Each path below is one point turned by a fixed rotation once a step. After each direction that follows a path, write how fast that rotation turns it, in degrees each step (0 if it stays still).
Each turn is a multiple of 5 degrees from 10 to 175, or 0.
Each row of a path follows its step; steps can be skipped.

step 0: [-0.72 -0.35  0.46  0.80  1.02 -0.03  0.29  1.94  1.36 -1.63 -0.02 -1.41
  1.82 -0.56  2.25 -0.19  1.77 -1.27  1.56  0.83 -0.73  1.36  0.69 -0.92
  2.03 -1.09  0.05 -0.44  0.58 -1.32  1.39 -0.81  1.25]
step 1: [-0.53  0.55 -2.51  0.58 -0.71  0.30  0.30  1.00  0.98 -0.72  1.36 -0.22
  1.55  1.25 -0.44 -1.42  2.75 -0.72  0.35  2.14  1.60  0.58  0.03 -0.71
  0.05  0.81  1.37  0.43 -0.18 -0.34  1.89 -1.39  1.32]
step 4: [-0.01  0.07  1.15  1.93  0.46  0.95 -1.27  2.62  1.58 -0.98  0.40  0.08
 -1.62  1.86  0.74 -1.73  0.59  0.46  0.59  2.27  0.35  0.11  0.13 -1.42
 -0.85  0.30  0.76  0.33  1.15  0.39  0.24  0.44  2.30]
step 5: [-2.50  1.56  0.70 -1.37 -0.30  0.67  0.18 -0.32  1.29 -0.45  0.63  1.58
 -0.84  0.73  1.02 -2.36  0.09 -0.03 -0.19  0.66  1.16  2.65  0.84 -0.84
 -1.16 -0.72  0.71 -0.71  1.82 -0.66  0.57 -0.42  1.85]
step 7: [-1.59  1.27 -1.79  1.09  0.37 -0.27  0.30  2.26  2.24  0.51  1.02 -0.86
 -2.15  1.11 -1.89  0.61  0.56  1.52  1.01 -0.80  1.10  0.58  0.02 -1.80
  0.61 -1.31  0.52  0.34 -0.26  0.46  0.79  0.71  0.85]
step 8: [-2.55 -0.38  0.33  1.09  0.18  0.28 -1.26 -1.32  1.44 -1.21 -0.51  0.69
 -2.03  1.67 -0.81 -0.49 -0.50  1.36  0.49 -0.23  1.78  0.67 -0.08  0.97
  0.57 -2.02  1.21  1.47 -0.95 -0.35 -0.06 -0.61  2.17]
step 9: [-1.67 -0.30  1.35 -0.28 -0.26 -0.78 -0.13  0.18  1.31 -1.23  1.67  0.39
 -2.27  1.18 -0.22  1.45 -1.72  0.66 -1.96  1.78  0.12  1.70 -0.40 -0.46
  0.48  0.19  1.09  0.87 -0.26 -2.45 -1.10 -1.23 -0.07]
step 10: [-1.28 -1.09  1.54 -0.79  0.89  0.57  1.44  1.80  1.62  0.01 -0.41 -2.62
 -0.98  1.45 -1.33  0.39  0.08  1.03 -1.26  1.34 -0.14  1.25  2.03 -1.58
 -0.29 -1.72 -0.13  0.12  0.23 -0.09 -1.37 -0.33  0.06]
step 11: [-0.99  2.02  0.67 -0.79  0.45  0.20  0.04 -0.42  3.14 -1.57 -1.70 -1.53
  0.01  1.44 -0.14  0.84  0.56  0.92 -1.33  0.38  1.60  0.46  1.13  0.40
  0.40 -1.54 -0.32 -1.49 -0.91  0.19  1.70 -1.06  0.69]
Speeds:
[ 0.17  0.29  0.45 -0.58  0.25 -0.19 -0.62 -0.14 -0.64  0.34 -0.09  0.15
  0.33  1.49  0.67  0.32 -0.18  0.29 -0.21  0.31  0.04 -0.29  0.28 -0.90
 -0.08  0.00 -0.45  0.50 -0.25  0.35 -0.21 -0.24 -0.04]	55
[-0.08 -0.39  0.02 -0.18  0.30  0.22 -0.44 -0.87  0.14 -0.83  0.74 -0.04
  0.15  0.11  0.82  0.61 -0.42  0.17  0.70 -0.30 -0.13  0.26 -0.43 -0.06
  0.52  0.06  0.02 -0.93  0.26 -0.48 -0.21 -0.17 -0.61]	120
[ 0.21 -0.07  0.44  0.11 -0.33  0.24  0.31  0.32  0.50  0.35  0.46 -0.72
  0.31 -0.03  0.25  0.90  0.25  0.00 -0.23 -0.59 -0.55  0.22  0.23 -0.17
 -0.04 -0.72 -0.11  0.54  0.28  0.32 -0.02  1.22 -0.68]	100
[ 0.20  0.30  0.55  0.01 -0.75 -0.18 -0.06 -0.26 -0.11  0.06  0.28 -0.06
  0.72 -0.30  0.13 -0.37  1.25  0.04  0.53  0.23 -0.48 -0.61  0.71  0.05
  0.73  0.68 -0.06 -0.18 -0.50 -0.48 -0.29  0.16  0.08]	20
[-0.05  0.49 -0.12 -0.26 -0.07  0.81 -0.18  0.22 -0.14 -0.01 -0.04  0.56
 -0.66  0.10  0.28  0.02  0.28 -0.30  0.76 -0.48 -0.15 -0.32  0.20 -0.74
 -0.44  0.19  1.36  0.36  0.65 -0.41  0.13  0.30  0.28]	20

step 0: [ 0.78 -1.35  0.12 -0.12  1.88  2.06 -1.52  1.73 -1.17  1.08 -1.08  0.68
 -0.47  0.00  0.28  0.20  0.70  1.49  1.00 -0.21  0.66 -2.07  1.06 -0.29
  1.06 -2.41  0.36 -1.88 -1.64  1.47 -1.34 -1.02 -2.91]
step 2: [-1.66  1.94 -1.59 -0.95 -1.15  0.22 -0.82  2.32 -0.65  0.33 -2.25 -0.34
 -0.88  1.38  1.79  0.21 -0.62 -0.18 -0.96 -0.85 -0.73  0.15 -2.10 -1.65
 -0.12  0.49 -0.71  2.48 -0.77 -1.41  1.93 -0.01 -2.01]
step 3: [-0.84  0.07  2.18  0.04  0.45 -2.18  0.38  1.46 -0.50  0.18 -0.14 -2.16
  0.91  0.77  0.83  0.24  0.43 -0.15 -1.17  1.70  0.67 -0.62  0.80  1.36
 -1.50 -0.60  1.92 -0.57 -1.02  2.74 -3.26 -1.59 -0.56]
step 6: [ 2.21  0.91 -0.45 -0.22 -1.95 -0.87 -2.40 -1.07  0.68 -0.10  0.21  0.50
 -1.13  0.11 -0.97 -0.03  1.49 -2.28 -1.02 -0.55  1.69 -0.42  1.78  0.74
 -0.75 -1.80  2.46  1.35 -1.59  1.28 -0.57 -0.85 -1.78]
step 7: [ 1.16  0.92  2.51 -0.66 -1.36  0.49 -1.78  0.03  1.10 -1.71 -0.29  0.02
  1.38 -0.19  0.40  0.80 -0.56  0.87 -1.88 -0.22 -2.62  1.04 -1.39 -1.38
 -1.51  1.14 -2.63 -0.85  0.83  1.47 -0.22  1.96  1.06]
step 8: [-2.58  0.19  0.96  1.28  0.42  2.92 -0.63  2.48 -0.12  0.52 -2.34  1.18
 -0.85 -1.31  0.19 -0.10 -1.34  0.81  1.39 -0.68 -0.50 -1.40  0.50  2.34
  0.89 -0.64  1.12  2.22 -0.97  0.66 -0.19 -0.66  0.51]
step 9: [ 1.75 -2.95  0.63 -1.82 -0.10  0.66 -1.60 -1.02 -0.64 -0.31 -0.40  0.63
  0.46  0.34 -0.32  2.86  1.54  0.11  1.60  1.05  1.52 -0.14 -0.38 -0.45
 -0.72 -1.18  0.27 -2.34  0.32 -0.06 -1.56 -2.04 -2.20]
step 10: [-0.48  1.48  0.72 -0.03 -0.45 -0.74 -2.17 -0.08  0.14 -2.44 -0.72 -1.39
  0.35  1.89 -0.94 -0.57  0.11 -0.67  1.58 -2.11 -0.24  2.42 -0.82 -0.06
  0.90  3.13 -1.27  1.21 -1.76 -1.92  0.90  0.63  0.24]
step 11: [-2.50  0.42 -1.33 -0.81  0.37 -0.67 -1.01  2.25 -1.30  2.06 -0.93 -0.96
 -1.41  0.66  1.03  0.58 -0.33  0.79 -1.61 -0.30 -0.79 -2.12 -0.63 -1.35
 -0.32 -0.68  0.39  1.20 -0.41  1.78 -1.99  1.38 -2.66]
Speeds:
[ 0.16  0.10 -0.73  0.04  0.31  0.12 -0.66 -0.56 -0.65  0.19 -0.99 -0.18
 -0.25  0.26  0.90 -0.04  0.13  0.10 -0.18  0.79  0.06 -0.42  0.63 -0.04
  0.07 -0.35  0.60 -0.05 -0.12 -0.09 -0.50 -0.24  0.81]	125
[-0.29 -0.22 -0.48  0.39 -0.49  0.76  0.14 -0.57  0.42 -0.02 -0.17  0.30
  1.27  0.34  0.03 -0.02  0.10 -0.11 -0.08  0.17  0.66  0.22 -0.38 -0.10
 -0.16  0.13  0.78 -0.05 -0.29 -0.96 -0.14  0.38 -0.59]	90
[ 0.15  1.15 -0.10 -0.33 -0.13  0.25  0.32  0.32  0.44 -0.07  0.53 -0.04
 -0.03 -0.26  0.06  0.45  0.76  0.89  0.40  0.11  0.58 -0.14  0.94 -0.25
 -0.21  0.14  0.46 -0.12  0.34  0.13 -0.46 -0.61 -0.49]	125
[ 0.75  0.16  0.10 -0.08 -0.02  0.11 -0.32 -0.05  0.41 -0.62  0.53 -0.22
  0.00  0.70  0.17 -0.05 -1.18 -0.02  0.09  0.31 -0.21  0.80  0.79  0.11
  0.68  0.13 -0.03 -0.79 -0.28  0.02 -0.41  0.51 -0.15]	120
[ 0.45 -0.10 -0.26  0.39 -0.59 -0.90  0.55  0.22  0.44  0.50  0.69 -0.24
 -0.22 -0.29  0.51 -0.47  0.33  0.39 -0.85  0.98  0.13  0.42 -0.07  0.47
 -0.11 -0.20  0.08  0.44 -0.47 -0.12  0.28  0.28  0.17]	40
[ 0.48 -0.39 -0.80  0.23 -0.01 -0.03  0.37 -0.44  0.08 -0.51  0.06  0.57
 -0.74  0.39  0.12  0.73  0.26 -0.22  0.29  0.04 -0.75  0.35 -0.22  0.64
  0.08  0.33 -0.03  0.20  0.07 -0.50  0.21 -1.14 -0.49]	90
